In the rows, zero is written as 128.
Each path below is one point turned by a fixed rotation once a step. After each direction that follows a path, write how fast that rotation turns it, in deg/step (0 if it stays still).
Each turn is a multiple of 5 degrees from 10 to 175, or 0.
Each row of a path follows its step; steps can be skipped.
path 1
step 0: [136 130 123 125 128 132 128 117 120 133 124 125 125 123 135 125 140 133
 118 133 117 129 131 136 123 114 122 128 138 124 119 124 127 127 138]
step 1: [135 121 126 128 140 124 134 132 120 132 130 120 123 132 113 133 127 129
 121 133 117 125 128 124 122 136 117 131 121 116 126 136 128 132 128]
step 2: [127 130 121 118 135 130 132 117 124 122 128 136 115 120 136 133 128 116
 121 142 125 133 134 136 128 124 125 122 130 125 129 133 133 134 133]
step 4: [125 133 122 127 139 132 124 131 115 132 134 120 111 131 121 123 126 120
 122 130 119 124 134 126 125 130 127 120 129 131 129 140 134 137 136]
step 5: [142 121 124 123 126 125 132 120 124 133 132 134 125 118 131 138 137 120
 124 127 116 127 142 129 135 122 123 127 133 126 125 127 139 124 127]
step 6: [124 124 129 121 124 121 123 129 118 134 126 122 134 125 126 130 124 128
 115 134 114 129 132 117 120 132 122 122 117 129 121 138 127 140 129]
step 7: [133 128 124 119 136 134 126 121 119 137 121 124 119 125 133 132 124 122
 122 137 123 117 134 128 127 126 138 127 138 128 131 133 136 119 137]
step 8: [138 128 130 135 126 128 137 132 117 131 128 124 130 125 127 140 127 127
 123 129 107 137 131 133 125 125 120 129 123 131 114 131 130 124 131]
step 9: [123 125 128 123 134 129 129 120 117 128 129 122 120 125 124 127 134 137
 120 144 122 120 133 127 119 127 129 117 135 121 123 133 127 139 125]
step 10: [145 126 129 119 135 129 132 126 124 130 121 125 129 129 129 135 120 117
 119 135 121 132 137 130 131 123 120 136 130 112 131 131 131 122 132]
step 11: [125 134 125 126 130 124 133 119 113 130 127 133 120 121 129 128 127 125
 126 129 114 131 119 132 116 129 119 129 125 130 117 139 124 138 135]
Directions:
[125 135 126 128 130 128 126 129 130 127 128 131 130 127 126 127 126 128
 124 128 127 130 127 129 128 129 129 123 130 129 125 126 128 132 131]
160
[124 125 132 130 128 130 127 125 126 128 128 129 129 128 123 129 126 128
 129 127 127 127 129 129 123 133 127 129 128 131 130 128 128 132 128]
145
[132 129 130 128 125 128 129 123 130 127 128 125 131 123 128 128 129 125
 128 125 127 133 126 131 127 125 127 128 128 131 128 127 129 127 130]
135
[123 129 128 133 130 128 128 125 126 127 129 131 130 128 134 128 127 127
 127 127 127 128 131 130 130 128 124 132 127 128 126 127 130 125 126]
130
path 2
step 0: [132 118 129 125 131 124 137 126 135 132 131 125 113 128 126 134 129 120
 127 126 124 142 128 134 127 136 148 123 117 129 130 137 124 128 129]
step 1: [129 140 119 116 135 126 130 123 125 126 132 137 113 127 120 129 121 124
 130 124 118 136 129 138 119 122 132 131 128 125 131 141 129 122 120]
step 2: [134 135 127 124 136 132 130 114 133 136 132 138 125 135 121 125 136 117
 127 123 121 133 112 141 130 129 133 128 119 131 120 128 130 135 130]
step 3: [133 132 131 122 127 124 136 132 139 122 131 131 116 136 124 123 132 116
 123 126 112 124 115 122 115 128 126 133 130 123 133 134 127 138 130]
step 4: [133 135 128 117 136 133 141 129 127 130 132 132 123 123 133 125 129 119
 123 124 125 116 119 130 128 134 146 135 136 141 130 131 135 129 133]
step 5: [123 136 120 120 125 122 132 138 128 138 132 137 128 138 124 131 143 117
 132 128 128 115 123 126 122 129 141 128 130 118 128 132 135 125 123]
step 6: [119 126 119 122 137 128 129 126 137 126 130 129 118 123 125 124 140 119
 116 137 139 128 116 122 128 128 139 130 135 130 119 128 128 131 119]
step 7: [131 137 125 126 138 125 131 134 116 134 129 125 124 131 114 133 125 127
 120 141 131 130 117 121 120 144 137 130 131 121 129 134 126 134 123]
step 8: [122 135 128 128 134 119 139 124 124 132 128 124 124 129 133 124 134 133
 121 135 134 141 114 125 124 124 141 127 121 127 131 142 141 122 131]
step 9: [121 133 116 132 121 138 137 132 119 127 132 124 115 131 114 129 131 116
 127 131 131 138 126 126 120 130 130 134 117 132 124 137 132 125 131]
step 10: [128 132 130 119 127 117 137 128 132 122 132 132 117 130 116 137 132 131
 132 126 127 146 118 129 130 134 135 137 123 140 124 124 134 127 123]
Directions:
[125 127 128 131 123 126 130 127 125 127 131 127 128 129 128 125 126 129
 125 128 122 126 128 127 130 129 129 128 128 130 127 128 133 130 131]
70
path 3
step 0: [137 138 136 122 124 138 125 126 113 118 129 122 128 122 136 126 134 134
 134 124 134 127 129 132 136 130 126 115 139 126 124 128 139 109 126]
step 1: [129 134 125 140 132 127 123 127 120 124 132 132 128 125 137 118 106 134
 123 136 126 124 128 129 125 122 124 124 128 124 142 117 132 131 145]
step 2: [137 117 125 133 127 137 130 131 114 122 132 119 127 133 127 129 141 124
 126 140 126 122 131 140 122 118 136 137 123 141 131 126 141 136 129]
step 3: [123 120 129 125 133 127 133 110 119 141 132 128 136 119 129 124 127 127
 129 123 120 125 136 117 135 115 117 133 127 136 126 124 136 118 122]
step 4: [127 131 123 125 140 120 122 133 136 134 124 132 134 123 128 117 137 133
 131 134 123 124 124 132 125 137 133 128 125 129 138 138 146 111 137]
step 6: [126 138 124 137 131 135 131 128 122 141 133 120 133 133 137 114 132 126
 123 126 133 112 147 138 129 131 119 127 134 126 136 128 121 133 131]
step 7: [142 122 134 142 119 138 140 127 128 125 139 126 128 111 132 129 131 135
 138 133 128 129 132 132 124 134 129 138 127 122 134 124 141 120 125]
step 8: [132 123 131 119 139 140 118 114 114 129 123 130 130 124 128 132 121 138
 127 120 134 131 134 128 128 124 131 123 141 129 133 127 144 126 140]
step 9: [122 130 119 135 138 120 124 132 121 112 123 129 123 122 138 119 128 129
 132 144 135 120 133 125 124 119 120 127 117 138 127 126 138 125 134]
step 10: [133 122 130 138 121 119 119 121 126 136 137 135 133 126 130 122 137 114
 121 134 117 122 130 134 133 124 135 131 137 140 127 119 141 135 126]
step 11: [121 124 127 116 127 131 142 126 118 131 127 122 139 130 133 113 131 126
 136 120 125 119 127 137 139 127 125 123 127 131 139 130 136 113 120]
Directions:
[128 128 127 124 125 129 128 132 126 129 125 129 127 125 127 125 127 124
 125 129 125 133 127 129 129 123 127 128 126 130 130 126 130 128 128]
45
[126 129 127 127 127 129 127 125 126 128 126 123 124 130 129 125 129 130
 128 127 131 129 130 126 128 126 123 128 130 132 125 129 124 124 127]
125
[128 127 129 128 125 127 130 129 130 123 129 127 126 128 129 130 128 129
 131 130 125 128 131 126 133 125 127 129 126 124 123 126 130 126 127]
160
[126 129 130 125 128 123 126 128 132 129 128 130 129 126 132 128 127 122
 129 129 131 127 129 129 131 129 129 128 129 132 125 131 130 126 129]
65
